Here are some points, each followed by its number:
[  4 -33  58  62   8  67 -36 -16 -42   6  10  30 -13 -26   4 124  12 -20   2  10   0 127 -15 -19 -23 -28 -14] 0
[-30  65 -18  47 115   8  74  -4  45  -4  20 -47  12  53  -6 -23  -3 -13 -30  -6 -12 -58 -15 -23  16   9  -9] 1
[  1  -7 -15 -29 -46 -27 -11  -6  15 -14 -23  -4  10 -31   4 -44   0   0  15 -16 -16  44  -6  -5 -17 -36   0] 2
[  9  -8 -28 -41 -47 -41 -19 -17   7 112  19   5  27 -21  -7 -46  -1  17 -14  21 -12 -12 -30 -28 -10 116   0] 3
[ 44   8  26 -33 -31 -19 -48  -5  27  -7 -24  78 -25 -25  10  19   6  -4   8  24  15   2  -3  16  -6  92  66] 4
[  9 -33  -6  -4 -34 -10 -48 -10  -7 -42 -33 -37  -4  22  -5  -9  10   1 -23   2  33 -31   3 -15 -18 -42   7] 5
[ -9   3 -27  16   3  54  52  65  36 -33   3  44 -24 -20  23 -26 -16 -19 -24 -20 -14 -63   2 -31 -23 -46 -46] 6
[-45 -33  49 127 -35  11   1 -18 -11  -4  24 -13 -20  22  -7 127 -17  11 -19  17 -12  17   6  24 -32  -6  44] 7
[ 56 -22   4   5 -36 -26 -51 -17   1 -10 -28 -15 -21  31  -2   7   8   7 -22   7 -14 -25  -1 -11  -3 -35  34] 8
[ 64  -9   3  99 -31  56 -42 -11 -13 -19 -16 -16 -16   1   8 -14  16  -4 -33   4 -21 -31  12   6  -2 -41  27] 9
[-20  21 -18 -45 -37 -10  47   2 -44 -33 -35  -2   0  -3  -2  -5  -9   8  12  -8 -15 -14  -3  -6  28  11 -31] 10
[-36 -26   9 -21 -17 -41 -22 -27 -18 -37 -31  30 -19 -24  -5 -36  -3   0  11  -2   9  -4  30  48  89  -5   8] 11
[-32  45 -31 -20 -43  -9  -4 -23   2  -8 104 -21  36 -34 -15 -29  16  -8  27   6  28 -16  23 101  32   1 -25] 12
[-44  33   5  84 -37 -19  43  20  16  -4  24   6 -16  16 -16  80 -17  32  15  10   8 -48 -10 -37 -36  -5 -52] 13
[ 77  33 -33 -21  77  -5 -53 -26  -6 -25   4 -50 -28 -40 -11 -11  13  -1  -4  26   7 -11  -2  -5  13 -19 -31] 14
[ -1 -30 -12 -52 -31  15   1 100  19  -4 -23  71  33   2   9  25  -3  -8  44  25   7  -5  -8  64  58  18  -4] 15
[ 56 -14  -9  48 -32  14 -48 -16  10 -14 -19 -34 -25   7  -5 -21  20  15 -15  12 -10   4   8   6  21 127  79] 16
[-46  46  26 127 -15  25  49  14  27  34  26 -32 -21  17  16 -34 -13  21  -2  13  29  -2  10  37 -22 -15 -56] 17
[ 22  25   8 -34 -34 -36  -2 -22  -5 -35  13  -6 -28 -37 -13  16  -2 -22 -25   1  29  13  -4  -1 -16 -32  27] 18
[-26 -12  24 127 -11  70 -42 -10  24 -24 -36 -35 -28  34  -2 -20   0 -14 -37 -21 -14 -36  -3 -50 -28 -31  15] 19
[-28 -24  47  41 -38 -33  13   3 -43  81  83  57  -8  55 -11  32  10  12  16 -13 -17   7  12  41 -35 -24  39] 20
[ 10  16  17 -27 -41   6 -50 -25  -3 -12  -1  -1   6  46  -3   3  11   6 -13  -1  18  21  -6  -5 -16 -45 -11] 21
[-40  19 -31  -4  81  35  66  -5  48   1  23 -37  -2 -36 -14 -20   3 -23 -29   5   2  -7   5 -32 -21 -20 -43] 22
[-47  -6   5 -19 -21   0  14  42 -49 -20 -21 -35 -34 -14  13  31 -17  14 -40 -13   4   9  36  62  11 -35 -50] 23
[-21  -7  17   2 -36  16 -44  10 -53  -2 -23  24 -16  30   9  28  30   9 -35  -1  -8  28  13 -22 -41 -29 -55] 24
[-40  53  51  19  80 -14  61  -3  22  -3 -36 -49 -14  37  -7 -24   3   3  14  11   7 -36  -1   1  20 -17 -21] 25
[ 20  -8 -17 -24 -35  -7  21   0  56  21   4 -10 -20  34  -4 -44  12  22 -36  -9  26  75   6  11 -30 -40  22] 26
[-45  50  37  16  57 -18  15 -18  28  -1  33 -41  15 -28  -3   6   6   3 -15  17  -2 -10  -6 -17  -7 -32 -41] 27
[ 92  60  45 -20 -34 -21  16 -15  -7 -42   0  -4 -13 -31   2 104  16 -26 -43 -21   8 -30 -14 -41 -33 -33  54] 28
[ 16 -40  -9  -4 -30  41 -38  -4  10  -7 -10   6   1  17 -10 -41  16  -4 -23  -9  -6  26 -14 -28 -39 -24  34] 29
[ 72  18  -6  -7   1  29  -9  34 -16 -31 -15 -38  -1  -3   3  -6  -8   6  84 -15   6 -12 -10  84  36  -7 -10] 30
[-43  41  -3 -28 -13  -4   6 -25  -7 -11  -8 127  61 -16  -6 -34   7   5  11 -19  -7 -43  19  -1  54   1  12] 31
[-31  75  76  -5  99 -13 -19 -26 -19 -25 -24 -16   5  39 -17 -16   6  11  31  23 -15   7   5 -15  19 -38   4] 32
[-34  71 -25 -34  13 -43 -51  -5  41  12  30 -32  47 -28  -4   0   4  -1 -11  14  -7 -42  -5  15  14 -20 -34] 33
[-39 -32  14 -29 -51 -20  33   9  30   9  35 -10 -14  35  -2  64 -20  -1 -14 -15 -15 -26  -6 -42 -39 -20  40] 34
[-37 -34 -20 103  95 -13 -52 -17  28 -16 -20 -47 -30  22  17 -14   5 -15 -28 -17 -10  -6  13 -22 -26 -37  -9] 35
[ 76  27 -31 -25  23 -28  16 -17   8 -26  11 -25 117 -21  -5 -11   0 -13 -19   8  -2  64  28 127  35  -1 -31] 36
[ 24 -12  14   0 -32  13  36 -26 -22 -41 -24 -18   6  36  -6  -5  12   1 -17 -10  20  49  -6  27  14 127   2] 37
[-12 -28  -4 -20   9  -3 -12  63   8 -31 -31  29 -18  -8 -11 -26 -18  -3  64  -6  15 -18 -18  24  49  -2 -24] 38
[-31   7  93  36 127 -21  -7  -3  11 -34 -41 -16  -4 -26 -17 -23   2  17 -39 -15 -16 -45  -3 -33   6   4 -45] 39
[ 99  49  61 -14 -33  -8  49  -2  44   5  43  55 -30 -24   3  84  12  -4 -30  26  33 127  -8 -47 -38  67 101] 40
[-35 -28  56 127  -9   1  27   1  42   4  14 -12 -18  39   9  52  13  12  24 -14 -21 -54 -17 -46 -42 -35  38] 41
[-15 -13   0 -26 -18  11  34 -15  10 -34 -13 110 -13 -30   0  33  -8 -19   7  20   6  16  20 -32 -29   9  -9] 42
[-26 -26  16  65 -42  10  36  19  12 -36  -6 -18   1  76  38 127 -13  -5 -31   8   0   1   4  14 -27   8  58] 43
[ -8 -20  27 119 -32  -8 -49 -15   4 -17  43 -14  18  34   7  24  16  26 127   3  31 -10  -5  35  10  18 -29] 44
[ 12 -16 -24  -4   4   1  -9  16  -8 -44 -26 -57 -38 -12  42   9 -15 -14 -20   1  16 127  -5  27 -15 -36 -37] 45
[ 87  -5 -24 -44 -10  -7 -22  25 -11 -39 -21 -50   9 -17  -5 -28 -18  -6  -3  15   2  -2 -16  13   0 -34 -16] 46
[-36 -38 -18  16 -36   6  36  21  60  43  53  16  28  70  27 105  25  28  24 -14  27 -13   2  -8 -21   5 -49] 47
[-14 -25 -10 -10  39 -34 -51  -3 -48  26   5 -41 -31  32  10 -16  15   1  35 -10   2 -10  10 -24 -27 -27  18] 48
[-10 -19  -9 -49 -27 -20 -24  20  -3 -32 -35  -1 -29 -18 -24 -20 -13  -6  41  -9   9  18  -6  72  32  -6 -13] 49
[  5   2  31  33 -36  -1  11 -22 -10 -21 -11  -4  17  31 -15 -28  -2 -10 -20 -12  16 -36 -12 -23  22 -41   4] 50
[-34 -33  49   5 113  -8 -50 -20 -12 -43  22 -37  16 -32 -13 -33  -8  -9  -4  18  -2 -31 -12  -1  16 -14 -28] 51
[ 42  -3 -33 -52  40 -24 -11 -24   3  -9 -33 -21  26  71  -3 -14  -6   1   1   9 -18 -52 -17 -28  12  93   1] 52
[118   4  32 -39 -24  32  25  39  47   5  -3 -12   5 -14 -11 -21 -19  10  73   5   1 -11  20 -17  -4 -27 -43] 53
Which point above is nearest to each new point by angle? Its number follows each.
[-10  33   2  13 -23  38  17 -26 -56 -36 -28  15 -22 -28  -8 -25 -12   4  30   6   6   4   0   0  25   8 -35] 10
[ 40  11   6  -2 -26  26  33  15  16 -24  -5   3  -8 -17  18  74  -5 -30 -39 -11  10 -22  -9  16 -17 -25  24] 28
[ 22   5  13 -10 -28  63 -49 -20  -1   0 -12 -21  -6  42   0 -14  18  26  33   0 -15 -25  -1 -18   8 111  38] 16
[-15  16  21  18 -29  14  17 -19 -44  13  29  10  20   1  17  -4 -15   5 -21  -2  14   2 -17 -31 -10  -6 -39] 24
[ 15  -1  23 -21 -31 -15  -5 -19  -8 -26  -8  23 -43 -37 -10  33   1 -15  46  16  11  82 -18 -27 -26  73  44] 40
[-30  23  40 -34  22 -29 -22 -22  -6 -37   8 -33   2 -29   0  20  -1  -1 -26  10  15  13   1  37  16 115 -15] 37
[-37 -30  22 -15  36 -15  21 -18 -12 -38  17 -39  17 -27  11  -2  -3 -16 -24  10   9 -15   1  -5   9 -28 -28] 51
[-19  19 -18 -38 -48 -41  -2 -20 -51 -17  67  -5 -28 -23  -9 -28 -16  10  10  -1   2  48   7  43  10  -6 -29] 12
[ 20  18 -16 -36 -40 -18  -1   5  16 127   5  63 -19 -29 -19  73  12 -10  71  -3  -6 127 -10 -20 -11  93  29] 40
[  0  99  -9 -47 -36 -48 -46  15 -22 -16 -16 127  96 -17 -25 -31  -5 -12  10  11  -3  14  -8  46  78   7  44] 31
[ 15 -16 -24  25  21   1 -17  23 -12 -33 -21 -36   4  -8   6 -16 -23 -12 -13 -12   0 -23 -20 -13   5 -32 -32] 46
[-28   0   3 -37 -42 -30 -22  25 -59 -24  14  21   3 -25 -10  -9 -16  19 -20  -8  20 -11 -20 -21  11   7 -29] 10
[-27 -32 -20 -37  24 -44   4  -8 -16 -48  21 -38  43  51  -3 -40 -15   6  17 -13  20 -34  21 -33  -8 -17 -13] 48
[-10 -35 -34 -43  28 -12 -46  10 -45  25  -6 -30  -9  45  -4 -31  -6  -9  -5 -10  -4 -40   7 -22  -4  -3  98] 48
[-36 -15 -19  64  87  10 -45  -3   0 -21 -11 -26 -24   9  -8 -38  -6  -2   6   2  -6 -28  16 -18   1 -30  45] 35
[ 26  -3 -13 -20 -22 -34 -24  46   3 -36 -25 -46 -15 -10 -17 -28 -18  -3  29   3  -9 -24 -17   4  -3 -28 -24] 46
[ 55  13 -27 -30 -24 -20  10 -31   3 -27  26  30  -2  -9  -5 -18 -10 -24 -23   2  22  -6 -10 -16  41 -12   2] 18
[ 12 -11   2 -30 -39 -24  22 -16  12  -4 -32  -2 -17 -23   0 -40   1   2 -19 -19 -15   5  31  11  -9 -13 -10] 2
[ -5 -21 -28   7 -19  -2  11  55  32 -19  -1  -9   9  23  36  72 -11 -24 -30   4  -7  -9 -19 -29  -2 -24 -43] 47
[ 57   5 -24 -47 102   3   7 -28 -21 -38  12 -31   8  83  13  13   2   3 -10   1  18 -32 -11   9  18  77  -8] 52
[-28 -37 -28 -12  94 -13  30 -15 -52 -22 -31 -40  19 -29  -7 -39  -4  -2  32  17  -7 -16   3  58  13  -1 -26] 51
[  5  13  37  22 -29   4 -47 -30  -8  -8 -18 -23 -30   9   2   6  15  11 -25   0 -14 -20 -11 -31  20  50   7] 16
[-20 -30  25  11  54 -23   6  11 -10 -30  13 -27  19  23 -15 -42 -21   2 -10 -16  26   9  32 -28 -21 -20  -9] 51
[-27  20 -20 -21 -26  46  22 -26 -53 -38  49  20  14  -3   3   2  -4  11   9   5  -6  43   0 -28 -20 -23 -39] 24
[ 11 -39  15 -36 -26   3  53  -2  36  10  32  61 -14 -31  -3  57  14 -15 -19  11  27  10  -8  18 -14 -33  17] 42
[-12 -12   7  -2 -34 -26 -53 -13 -54 -17 -24  -2 -22  23  -7  13  24  26 -28   4 -17 -14  -3 -30 -44 -24 -48] 24
[-41 -23  -4  22 -41 -16 -51 -19 -16 -37  14 -34 -38  10   5  81  17  19  87  14  -3  25   1 -15 -24  -9 -45] 44
[ 18  19 -17 -29 -27  16  24  -6 -12 127 -12  29 -18  44  -1 -41  20 -15  62 -16 -14  25 -13 -27 -37  14 -21] 3
[-10 -27  10  87 -38 -11  30  31  63  23  50   3  -8  22 -12  32 -22  22  41 -14  -1 -55  -4   4 -11  13 114] 41
[  8 -10 -28 -19 -34   6 -50  36 -55 -11 -21  73 -15 -27   2 -35  -8 -28 -10   3 -15 -61  20  22   4 -23 -12] 31
[  7  11  11  16 -38  45 -40   2  23  13  -5 -20 -10  12   1  -4  24  23  19  -2 -10  -4   8  52  56 127  69] 16
[-42  33 -18  -3  48 -22  14  -8   5 -18  45 -39   1 -37  -1   2  18 -12  -3  10 -13 -22   8  88  11   3 -47] 12
[ 14  -5 -20 -43 -35 -23   4   2  29  -3 -28  60 -31 -31  -3 -47  -3 -13 -11   5  -7   3  27 -18 -19  43 127] 4
[ 14  -1  28  26 -30  34 -43 -20   5   4 -23  -1  23  33   1  -7   7  -5 -45  -8 -19 -25  -8 -31 -13  15  -5] 19
[ 22   6  19  -2 -19  43 -43 -12 -49 -16 -15  39  40  -9  22 -36   5   6 -13 -15 -23  -1 -19  57 -10 -14 -12] 9
[-27  14 -20 -26 -40   3  22 -33 -60 -52  18  33  32  -8   6 -33 -18   2  -1  -3  -5 -27  -9   2   6 -19 -39] 10
[-21  27 -18 -28 -41 -27  11 -17 -49 -38 -37 -27  -9  -6  24  -9  -9   4  60   9   2  55   3  21  27  17 -27] 10
[ 11  -4 -21 -30  84 -31   4  -5   5 127  32  46  -4 -29 -11 -23  -1  17 -20  24   5  60  25  15   8  73   7] 3
[-12  67  31  82 -13  33  52  -3  17  24  26   2  -2  26  -1 -43 -20   4 -26  -4  15 -35 -13 -21 -26  58 -31] 17
[ 26  14  25 -46  21 -14 -11 -29  -1 -19  10 -25  28 -35 -15   3  -9  -5 -35  13  -7 -29 -16 -20  -1  30 -34] 14
[ 25  49   2 -46 -39  -3 -44 -21 -47   7  32  34 -11 -33  -2  67  -2 -24  23  20   1 127 -20   7  -5  -9  14] 0
